(in the rows, 128 means zero)
A state moves one step at a time under one of 8 hidden systems, and each row is a state written as 18 numbers. Each run below is a few steps of one system.
reni, path 1 (11 x 18):
[[115 138  92 151 126 134 160  78 157  96 144 128 101 149 105  56 116 155]
 [ 84 134 108  73 136 164 201 136 122 143 173 146 149 129 128  98 112 130]
 [129 137 154  87 155 141 112 200 121 161 131 162 137 117 165 142 167 103]
 [141 146 163 171 106  87  61 166 127 138 122  86  92 123 150 138 152 103]
 [150 134 131 176  92 106 118 110 110 102 127 102  98 173  46 118 110 126]
 [118 141 117  99 121 170 179  74 150 136  95 162 111 157  85 108  95 150]
 [ 84 123 116  51 124 186 117 115 121 152 132 144 162 112 172 140 118 136]
 [140 119 134 132 153 136  50 165  98  99 147 140 160 113 181 121 169 104]
 [147 158 144 205 122  91 120 145 135  86 135  98 110 123 141  77 137  93]
 [128 142 134 137  97 103 211 130 132 120 132 115 132 152  66 108  86  94]
 [120 117 150  70 113 153 171 139 156 160  76 178 138 143 100 163 118 129]]
gir, path 2:
[[137 153  69 111 115  98 119  99 133 125 127  77 156 109 200 101 118 108]
 [143 151  70 126 112 118 167 128 176  95  83 141 105 151 126  82 130 150]
 [104 113 124 146 112 186 162 169 129 109  98 178 106 145 113 150 156 175]
 [ 81  87 146 130  94 163 109 166  78 112 178 131 168 143 119 149 139 117]
 [141 155 120 107 127 111 105 138  83 126 162 102 176 151 170 122 133  50]
 [144 170  74 111 103 108 162  76 144 139  91  97 130 143 172 120 102 112]
 [126 109  83 108  97 134 155 115 176 115  82 161 102 174  93 125 132 173]
 [113  82 142 135 130 170 116 168 117 101 120 190 133 154 118 180 166 155]
 [109  88 144 142 125 133 121 141  84  98 181 120 196 117 157 164 127  87]
 [160 155 102 114 134  86 168 114 105 129 148 101 177 141 142 107 114  57]
 [151 150  84 122 105 109 194  91 145 175  77 120 102 150 134 139 130 140]]
Boz, path 3:
[[137  98  87 127 162 114 105 153 164  91 134 137 109 111 169 181 149 177]
 [126 114  87 154 140 106 152 188 142 121 155 114 101  87 137 115 160 186]
 [124 135 107 140 155 137 152 151 134 187 137 152  87 122 155 105 187 173]
 [110 131 127 125 118 105  92 132 139 201 159 104  67 155 147 130 164 147]
 [125  98 111 109 131 103  68 145 120 142 192 131 119 175 106 105 168 132]
 [115 138  90  80 144 160  55 149 133  90 155 147 106 162 133 101 147 156]
 [103 147  79  77 102 147 116 150 146 113 141 107 104 125 108  67 115 177]
 [103 127 103  68  98 152 149 127 151 164 110 150 142 128 126  45 139 147]
 [ 80 136 152  79  72 139 101 130 160 167 117 123 135 138 171  87 127  99]
 [ 96 136 160 106  84 126 110 160 119 118 166 118 157 160 123  77 126  62]
 [117 171 144  99 117 184 115 143  97  86 127 152 137 184 107 106 115  78]]
zab, path 4, 11 rows:
[[178 131 136 129 148  67 159 143 166 135  91 106 142  59 128 130 110 118]
 [150 107 171 192 121  96 153 125 139 189  89 138 109 104 113 122 166 136]
 [ 94  79 176 175 107 113  91 100 120 181 163 115 112 137 123 152 148 134]
 [137 101 137 113 172 126  48 119 102 118 188 123 118 138 103 175 128 142]
 [165 158  99 106 192 126  83 104 145  97 126 117  95 103 152 157 102 155]
 [154 127  97 115 140  88 130  98 179 137  97 106 132  63 149  83 114 156]
 [122  99 147 146 123 119 137 151 156 179 109 149 128  78 135  70 174 162]
 [ 85 108 192 156 118 123  96 169 139 169 167 119 110 104 153 133 152 121]
 [143 137 179 130 146 103  56 160 110 122 166  99 114 121  94 164 109  94]
 [176 170 142 135 158 125  76 100 134 111  88 116  74 129  95 150 103 136]
 [137 115 112 129 108 127  95  54 162 135  77 121 123 112 129  92 115 167]]
Zuza, path 5:
[[102 126 179 124 116 121  93 180 145  80 149 103 147  86 147 153  94  93]
 [129 171 167 117 170 157 130 103  86 132 160 122 157 112 155 128 101  59]
 [122 129 148 143 109 126 143  33 128 196 102 113 131 126 137 117 113 119]
 [133  43 137 129 125  89 111  99 147 151 138 139 152 127  81 156 133 157]
 [115  87 145 131 163 138  97 171 143 117 140 156 132  87 169 187 155 156]
 [ 93 157 166 142 146 129 115 144 147 103 172  88 110  66 165 123  85 112]
 [149 167 151 130 181 133 144  87  85 162 167 112 137  97 105  92 101  99]
 [158 110 138 168 125 109 126  71 119 206  90 129 120 108 119 116 162 154]
 [133  63 137 162 118  78  74 142 153 133 151 122 111 130  99 143 162 162]
 [108 133 140 123 180 153  82 185 122 107 183 142  98 114 155 154 151 150]
 [103 193 146 123 145 156 116 125 126 135 140  86  75  86 146  93  90 142]]
gir, path 6:
[[172 118  95 146 116 133  67  87  88 124  78 116 160 107 141 104 150 144]
 [119  98 131 168 117 134 131  91 167 108 111 166 150 120 156  46 160 127]
 [ 81 124 155 120 139 152 187 172 182 127 143 174 122 117 160 100 138 118]
 [ 95 140 135  95 100 124 165 215 127 128 152 103 121 115 126 171 107 125]
 [157 163 117 132  89 106  98 170  75 118 124  72 117 157  95 161 119 104]
 [150 153 121 161 110 144  89  57  92 123  95 118 115 173 123 127 127 115]
 [104 108 122 108 136 163 122  41 161 125 124 172 136 154 132  90 118 139]
 [110  95 129  56 156 145 134 150 179 123 130 187 158 108 149 129 133 135]
 [141 104 122 119 119  96 143 205 137 104 117 116 170  75 148 169 133 123]
 [163 134 132 197  91  76 160 164 100 101 116  90 140 129 103 132 129  91]
 [126 158 149 186 110 136 170  86 100 157 123 127  95 180  97 121 132 101]]
pok, path 7, 11 rows:
[[119 171 135 141 109 137 138 111  90  92 161  96 154 151 142  96  95  59]
 [121 178 130  77 134 143 217 121 142 151 116 138 126 134 120 118  85  94]
 [113  91 142 130  74 130 191 118 163 132  71 153 148 121 103 159 109 142]
 [141  90 183 180 118 143 110 136  88 128 103 165 163 138 109 167 161  96]
 [115 150 147 170 150 158 120  90 112 126 137 142 122 150 200 136 148  85]
 [144 164  88 147 144 119 181  57 109 113 136  94 127 135 141 142  83 111]
 [173 124 113  94 167  95 194 122 141 155 105 144 139 111 105 175 109 128]
 [146  82 141 163 114  91 132 154 170 122  78 151 133 109 149 176 161 141]
 [159 133 148 221 141 112  92 150  89 103 132 117 104 136 137 154 169 118]
 [132 182 106 144 182 141 136 117 110 147 166 111  65 142 169 147 139 142]
 [133 125  61 101 131 107 146  88 144 139 136  94  99 125 117 165  94 185]]
Boz, path 8 (11 x 18):
[[ 87 105 162 131 147 127 100 146 173 144 171 153 103 141 187 152 153 115]
 [114 141 131 119 148 123 105 201 102 108 208 104 104 132 106 139 130 123]
 [167 167  92  96 164 162 110 164  77 133 120 149 103 150  85 105 158 155]
 [136 140  98 116  90 131  77  93 143 154  80 102  83 137 111 101 134 180]
 [101  70 120 125  92 100 116  79 171 140 154 128 153 129 114  57 133 139]
 [ 79 117 142  77 147 158 117 128 172 109 168 165 153 121 184 108 120 104]
 [104 178 134  74 120 127 135 207 125 110 157  96 121 113 133 124  96  98]
 [162 164 131 108 109 144 146 180  87 146  85 144 132 155  80  88 147 106]
 [122 142 154 151  68 157  86  92 125 147  63 133 104 162 115 114 138 129]
 [ 89  86 150 157  87 125 113  61 124 111 168 108 156 138 105 103  99 114]
 [115 125 129  81 172 167 140  91 120  87 162 154 184 117 149 131  89  95]]
zil, path 9 (11 x 18):
[[164 114 120 191 112 141 135 139  82 135  86 146 131 126  81  87 176 156]
 [123 102 139 179 147 145 109  68  84 164 150 123 161  99 170 120 162 126]
 [111  96 139 111 164  94  99 100 146 112 208 102 148  92 124 134  88 123]
 [155 151 137  88 197 102 135 184 181  97 141 153 106 114 131 145 114 117]
 [127 164 125 153 101 117 148 189 169 113  76 115  85 101 161 111 140 143]
 [110 127 144 193  85 147 152 160  91 140 127 125 117 139  90  67 163 137]
 [115 115 160 148 139 139 114 101  70 205 168 125 136 134 138 134 160 110]
 [134 103 144  98 144  84  64  95 144 156 167  92 118 110 112 163  96 137]
 [167 148 128 101 186 115  85 142 176  82 118 152  87 137  99 131 116 140]
 [111 171 133 147 124 166 129 139 171  97  79 144  89 113 179  90 136 147]
 [ 70 121 150 146  75 169 153 142 120 128 142 132 142 121 116  49 127 124]]
Zuza, path 10 (11 x 18):
[[140 128  98 115  88 118 138 115  59 175 131  90 175 145 143 139 142 100]
 [146 113 101  92 114  77 105  97 162 155 111 112 119 169 153 189 129 113]
 [119 112 147 103 168 127 125 112 201  82 133 177 106 155 121 168 108 125]
 [ 88 117 157 137 139 193 174 133 146  76 126 168 140  92 124 116 101 146]
 [118 127 130 148  92 140 167 141  79 128 124  91 185  68 123  97 104 120]
 [169 122 104 135 119  73 138 122  82 168 131  87 178 118 153 143 149  87]
 [142 117 123 146 142  71 122  99 171 156 138 125  97 171 168 172 150 106]
 [ 97 107 148 136 161 138 146 111 182 106 167 164  76 151 105 160 106 153]
 [108 128 130 142 150 186 164 141 108 101 133 142 121  78  97 134 105 186]
 [158 140 105 157 111 121 130 144  76 114 110  75 164  52 133 104 117 142]
 [181 138 102 150 146  64 106 122 106 139 142  97 155 128 160  98 162  83]]
reni, path 11, 11 rows:
[[121 100 173 110 126 113 150 143 106 148 168 132 189 122 114 152 114  66]
 [149 123 199 152 154 118 107 145 175 113  88 170 108 119 135 172 134  97]
 [110 128 145 157  92 126 110 114 136  92 121  73 111  91 122 167  71 141]
 [165  99 107 128 144 147 138 112  93  90 109 148 165 106  61 132 109 161]
 [129 118 112 124 146 141 162  74 158 150  94 146 153  65 177  95 131 152]
 [108  83 121 124 137  99 127 113 111 133 196 102 188 101 171 150 124 102]
 [159 107 156 167 184  86 132 164 161  90 150 162 118 127 129 150 152 110]
 [112 145 137 159 115  98 172 149 175 122 131  84  77  87 125 146  87 148]
 [145  99 113 100 125 123 153 153  92 145 130 122 140 108  48 170 110 172]
 [148 105 125 128 158 137 112  95 146 184  82 158 109  93 135 137 161 188]
 [107 103 105 142 136 111  86  64 112 151 190  77 125 109 165 142 124 147]]
viza, path 12, 11 rows:
[[121  76 163 168 121  80 144  77 156 165 158 133 121 154  82 125 131 118]
 [132  94 135 134 158 130 142  60 128 151 142 157 120 166 113 194 122 136]
 [143 122 118 145 144 154 124  88  88 122 102 121 136 108 131 216 103 154]
 [183 121 111 155 144 131 130 136  77  99  83 124 173  70 123 152 128 144]
 [166 106 125 151 147  86 142 140 130 134 120 114 179  46 155  96 144 124]
 [134  86 123 127 140  46 141 136 178 144 170 104 136  90 129 118 127 130]
 [139 115 132  96 174  79 137 145 178 150 165 136  89 142 105 180 126 135]
 [139 149 140 126 171 131 104 145 128 147 131 126  54 127 113 206 124 169]
 [166 147 103 150 160 151  82 152  68 120 117 118  90 109  99 147 150 185]
 [158 132  83 124 161 140  81 139  80 134 137 120 151  83 156  83 167 165]
 [118 110  85  74 126 104  78 137 147 120 164  98 158  94 173  89 134 138]]
zab, path 13 (11 x 18):
[[129 130 163 116 115  96 136 133 184 176  95 148 128 114 152  62 153  98]
 [ 96  91 197 164  99 110 106 170 173 127 140 155 111 144 106 108 156 109]
 [102 112 191 153 123 149  83 156 122  85 147 126 110 122  94 183 103 123]
 [157 150 148 111 149 148  91  94  97 107  99 108 134  99 103 179  72 127]
 [170 143 115 103 150 138 117  55 126 155  66 149 146 116 140 120 120 127]
 [118  90 126 124 131 123 128  77 182 147 118 174 152 130 170  76 161 120]
 [ 87  75 165 130 147 124 132 161 178 106 181 169 143 115 141 115 147 122]
 [117 126 180 129 162 119 144 188 152  96 157 128 113  83 118 185  93 119]
 [174 148 157 136 134  96 139 129 119 144  87  99 121  90 104 195  88 116]
 [176 111 135 163 119 101 121  64 112 181  72 131 130 137 111 149 147 130]
 [115  73 120 169 132 132  95  56 135 151 148 153 132 154 143 116 168 150]]
pok, path 14:
[[137 100 135 103 153 122 115 201 132 141 147 161 146 100 108  78 171 142]
 [ 66 108 135 147  87 129 100 176 152 101 173 107 118 120 162  91 146 134]
 [106 166 137 105 103 136 102 157  78 124 179  79 116 151  87 114  99 102]
 [ 98 164 130  37 109 162 136 131 158 168 108 147 101 152 121 110 105 130]
 [111  88 128 116  66 152 120 103 146 110  82 147 157 136  82  90 111 152]
 [130 102 168 125 146 166 107 138  87 115 141 177 187 126 104  88 153  96]
 [ 72 132 141 133 118 157 141 116 142 107 159 131 159 113 205  96 117  84]
 [122 155 131 127  93 114 179 114  98 115 141  78 160 117 113 122  72  77]
 [131 149 170  87 122 123 192 145 150 181  89 154 129 138 111 143 114  93]
 [107  93 167 182  72 139 151 106 163 119  69 160 124 147 122 145 133 128]
 [144 123 170 193 156 159 120 100  67 111 136 156 142 147 106 156 140  99]]
viza, path 15, 11 rows:
[[163 158  79 126 172 137 153  95 119 135 128 152 136 141 146  60 154 121]
 [ 76 117  96  87  81 127 135  96 157 167 134  90 131 100 176 115 109 160]
 [125 101 108  78  88 119 131 191 144  89 122 150 151 172  94 166 126 123]
 [124 176 180 150 156 154 143 178 136 115 118 161 107 127 176 148 142  83]
 [117 156 139 199 101 116 127 124 114 111 153  71  84 117 100  93 109 135]
 [150 130  88 105 143 134 165  96 108 157 134 153 136 169  80  70 144 135]
 [ 91 116 120  95  92 146 121  94 129 194 119 122 136 128 188 152 138 138]
 [123  99 108 132  75 121 103 163 124  61 123 122 150 170 124 181 126 120]
 [148 172 146 149 175 154 176 150 137  79 109 168 130 120 159 119 127  88]
 [ 98 154 143 165  99 124 166 117 128 147 137  74 107  74 121  84  88 136]
 [146 103 108 100  98 101 158 138 116 165 132 139 147 173  51  93 148 127]]
zil, path 16:
[[142  97 142 157 104 156  84 139  53  98 119 132 179 123 101 148 144 121]
 [163 157 130 125 175 136 120  78  73 128 145 100 160  92 137 151  86  98]
 [146 130 104 103 160  84 177  77 181 132 135 112 122  96 115 119  78 140]
 [131  94 113 129 136 104 180 159 198 103 110 178 128 130 131 115 154 146]
 [104 102 133 177  90 142 126 197 117  96 113 142 152 114 175 141 173 130]
 [125 138 147 165 116 141 125 165  42 118 162  84 155  98 110 136 118 111]
 [169 159 128 122 179 101 153 105  87 187 158  97 119 103 106 142 109 118]
 [154 107  99 124 147  61 130  94 189 168 125 116  89 115 122 131 134 170]
 [127  86 109 159 140 120  94 153 175  80 131 163 108 137 134 107 177 166]
 [ 96 145 142 156 137 181  93 173 101  84 153 134 131 103 183 117 150 131]
 [ 99 171 149 102 131 144 136 157  87 149 179  81 130  91 123  92  93 110]]

Name the system that made each run.
path 17 (2 x 18):
[[123  93 138 172 135 145 165  77 100 118 152 149 171 122  87  71 130 123]
 [100  95 161 111 163 126 159 120 138 126 192 152 171 110 159 146 114  84]]
 | pok
path 18:
[[170 190 130 125 158 110  96 135  97  98 143  86 136 103 137 110  95  73]
 [133 175 126 142 145  99 196  94 167 141 138 107  76 138 126  98  95 112]]
 | zil
path 19:
[[ 99 147 121  91  98 141 161 109 158 203  98 131  81 142 120 102 127 161]
 [ 98 103 129  94 106 125  60 166 166 135 135 138  83 149 124 154 148 173]]
 | gir
path 20 (2 x 18):
[[102 134 129 189 134 144 142  92  87 164 183 116 112 143 143  89 158 125]
 [ 98 122 108  93 142 114 160  71 144 142 199 115 120 166 126 149  89 116]]
 | pok
path 21, 2 rows:
[[111 108 132 121 162 112 137  85 160 162 156 106 112  72 162 174 100 160]
 [165 111 111 108 167  70 118 159 154 109 166 113 116 106  71 111 121 151]]
 | gir
path 22, 2 rows:
[[126 160 134 166 118  86 130 178 172  92 133  83  81  99 160 140 118 122]
 [144 172 144 149 134 121 132 169  98 156 125  92  62 112  74 147 119 159]]
 | pok
path 23:
[[122 142 182  87 157 116 164 188 161 124 140 137 139  80 118 132  90  93]
 [156 150 186 135 116 102 152 161 150 150  72 135 107 127 107 177 118  96]]
 | zab
path 24, 2 rows:
[[136 110 130 111 171 137 195 128 145 179 115 182 139 100 136 133 151 149]
 [106  69 121 135 108  84 144 174 140 163 163 103 134  94 127 158 149 163]]
 | gir
path 25 (2 x 18):
[[148 118  98 102 106 102 100 174 156  73 124 138 112 186  73 134 127 137]
 [151 139 146 164 153 182 114 131  82  91  92 165 135 136 140 187 146 122]]
 | gir
path 26 (2 x 18):
[[110 115 176  86 125 106 122 126 181 168 130 116 104  89  80 117  86 145]
 [165 138 180 120 151  92  67 172 154 145 106 127  91 100  98 150 129 127]]
 | gir
path 27:
[[131 164 168 161  90 107 105 125 160 151  75  96  89 117 168 135 122  99]
 [122  94 172 187 113  89 154 124 133 122 171 134 133 162  71 110 133  86]]
 | Boz
path 28:
[[160 134  68 113 110 115 107  55 133 130  79 104 135 139 151 127 115 145]
 [141  77  98  95 138  95 117 111 190  91 132 165 155 143 115 100 137 129]]
 | Zuza
path 29 (2 x 18):
[[160 149  45 114 134 104 151 112 120 163 106 101 110 112 158 133 141 175]
 [128 113  62  96 106 114 147 185 136 130 114 119 133 112 161 154 157 174]]
 | viza
path 30 (2 x 18):
[[167 111 135 118 133  99 112 107 152  95 105 163 175 165 133 122 137  65]
 [104 130 149 147 107 142 127 154 170  40 110 138 115 137 139 165  93 115]]
 | Boz
path 31 (2 x 18):
[[ 94 124 169 130  91  91 110 177 165  94 175 105 125 144 125 106 115  79]
 [148 211 155 122 146 132 140 150 122 116 107 111  95 142 142 162  94  77]]
 | gir
path 32 (2 x 18):
[[128 134 142 113 134 105 166 166 163 129 114 103 152  37 158 113  97 125]
 [150 152 178 149 142 104 170 178 141 159  99 147 128  99 143 109 154  83]]
 | Boz
path 33, 2 rows:
[[ 95 167 158 153 150 123 172 108 141 183 171 111  77 132 156 123 123 105]
 [104 154 103  74 136 116 126 128 154 154 175  90  64 138 111 147  93 164]]
 | gir
